[[-20 -28 -35   9  10  11  -6 -10  14  30   6]
 [ 19  -4 -16 -24   3  10 -15 -16  -8   7  -2]
 [-21  15 -28  36  -1   0   5 -12   1 -32 -10]
 [ -3  -8 -14  25  -3   9  -9  -2  -7 -53   6]
 [  3   0 -16 -31  -4   2   6 -13 -13 -25  -7]]
Indices start at 0.
Find the bottom-left entry.
3
The entry directly above the centre entry -> 10
The entry at row 1, column 0: 19
Find the entry in row 2 and column 0.
-21
The entry directly above the smallest entry: -32
Find the entry at row 0, column 0.
-20
The top-right entry is 6
Find the bottom entry of the column that holds the largest entry.
-31
Find the entry just left of the centre entry.
-1
Find the entry directly above the largest entry.
-24
The bottom-right entry -> -7
The entry directly above -14: -28
Find the entry in row 0 and column 1.
-28
The entry directly below the smallest entry is -25
The entry in row 0 and column 2 is -35
The entry in row 1 and column 1: -4
The entry directly above -25 is -53

B =
[[-41 -20  -4   7  -6 -14 -31 -10 -12   6 -29 -13]
 [-35 -23   2  10 -10 -15 -33 -12 -15   3 -26  -8]
 [  6 -24 -18 -22 -37  -8 -16  -4 -14 -18 -25  22]
 [-27   8 -35 -23   8   3   0   0   4   4 -20 -22]
 [ 27 -16  11   0 -22  -7  -9 -16 -22 -22  10  14]
 [-46 -10 -19  -5   2  -9 -22  -5  -3  10 -32 -22]
 [ 20  13  -4 -10   6   5  13 -14  -5  -8  25 -16]
 [ -7 -12  23  25   0  -8 -20 -22 -20  -5   7 -11]
 [-20  16 -13  -4  21   3   3 -11   3   7   4 -35]
 [-41 -18 -16  -5  -8 -11 -28  -4  -7   5 -37 -10]
 [ 30  -5 -16 -28 -26   0   7  -6 -10 -23   0  14]
 [-15  17 -14  -6  20   3   6 -10   3   6   6 -34]
 [ 32   6 -12 -23 -12   4  13  -9  -8 -18  16   2]
 [ -4 -15 -32 -31 -30  -5 -13   1  -6 -11 -30  13]
 [  9   9   8   6  11   3   6 -19  -8  -3  24 -23]
 [  8  -8  23  19  -2  -5 -11 -23 -20 -10  17  -8]]
The last entry, reading row by row -> -8
The entry in the top-left corner -> -41
The entry directly below the largest entry: -4
The smallest entry in the last row is -23
What is the entry in the bottom-left corner? 8
What is the 2nd entry in reading order? -20
The first entry on the diagonal from the top-right corner is -13
What is the entry directly below the smallest entry? 20
What is the 2nd largest entry? 30
The 2nd entry from the end, reading row by row: 17
The third entry on the main diagonal is -18
What is the smallest entry in the first column? -46
The 2nd entry on the main diagonal: -23
What is the 4th entry, reading row by row? 7
What is the entry just right of the smallest entry? -10
The first entry in the row that holds the largest entry -> 32
The smallest entry in the last column: -35
What is the entry just right of the largest entry? 6
The last entry in the row that holds the largest entry is 2
What is the last entry of the smallest entry's row? -22
What is the entry just left of -29? 6
The fourth entry from the end, reading row by row: -20

[[ 112   43  157   72  -62]
 [-742  -76  138  188   44]
 [ -35  -49  -60   73   66]
 [ -40   15  429  256 -484]
 [   4   41 -173 -272  546]
 [ 624  245 -346   98 -116]
 [ -24   38 -242 -339  761]
 [-142   38  464  328  -25]
 [-606  -41  -48  251 -139]
 [-130   29   58  -65  222]
 [-468    0  612  552 -872]
 [ 122  -46 -206  -32  -36]]
Indices start at 0.
Find the entry in the top-right corner.
-62
Find the entry in the top-left corner.
112
Find the minimum.
-872
Find the entry in the bottom-left corner.
122
The entry just left of -65 -> 58
Find the entry directly above 546.
-484
Find the entry at row 0, column 2.
157
The entry directly above the smallest entry -> 222
Find the entry in row 0 and column 1.
43
The bottom-right entry -> -36
Find the entry in row 2 and column 0.
-35
Find the entry at row 1, column 1.
-76
The entry in row 1 and column 0: -742
Find the entry just left of 44.
188
The entry just left of 552: 612
Find the entry directly below 256.
-272
The entry just right of -35: -49
Find the entry just left of the smallest entry.
552
Find the largest entry.
761
Find the entry just right of 4.
41
Find the entry directly above 122.
-468
The entry just left of -41 is -606
The entry at row 1, column 2 is 138
Find the entry in row 2 and column 2.
-60
The entry directly above the largest entry: -116

x =
[[ 0.4  0.0  0.0  0.1 -0.7 -1.0  0.1 -1.3 -0.6  0.2  0.3 -1.0]
 [ 1.5  0.8  1.2  1.3 -0.3 -0.8  1.1 -1.3 -0.4  1.3  1.2 -1.0]
 [ 1.6 -0.5 -2.0  1.3 -0.3  2.3  0.4 -2.1  1.6  0.0  2.7  2.7]
 [ 1.6  1.0  1.2  1.3 -0.8 -1.4  0.9 -2.0 -0.8  1.6  1.3 -1.6]
 [-0.3  1.4  2.3 -0.5  0.4 -2.1  0.1  1.3 -1.3  1.1 -1.5 -2.3]
 [-1.8 -0.8 -1.0 -1.5  0.4  0.6 -1.1  1.8  0.2 -1.4 -1.6  0.7]
 [-0.3  1.4  2.4 -0.4  0.4 -2.1  0.2  1.4 -1.2  1.2 -1.4 -2.4]
 [ 1.5  1.0 -1.8  1.1 -0.4  1.0 -0.1 -2.0  1.1  1.0  2.5  1.8]
 [-0.4  1.3  2.3 -0.5  0.4 -2.2  0.0  1.3 -1.3  1.0 -1.5 -2.4]
 [ 1.9  1.1  1.3  1.5 -0.8 -1.5  1.1 -2.2 -0.7  1.7  1.5 -1.6]
 [ 1.3 -0.1 -0.8  1.1 -0.5  0.7  0.5 -1.9  0.5  0.3  1.8  0.8]
 [ 0.4  2.4 -1.2 -0.1 -0.7 -1.4 -1.3 -1.3 -0.2  1.7  0.8 -0.4]
 [ 1.6 -0.2 -1.5  1.2  0.0  2.1  0.5 -1.7  1.5  0.1  2.4  2.5]]
The last entry, reading row by row: 2.5
The top-right entry?
A: -1.0
The bottom-left entry?
A: 1.6
The top-left entry?
A: 0.4
The second entry in reading order is 0.0
The 2nd entry from the end, reading row by row?
A: 2.4
The smallest entry in the first column: -1.8
The smallest entry in the last row: -1.7
The largest entry in the last column is 2.7
The entry just right of -1.9?
A: 0.5
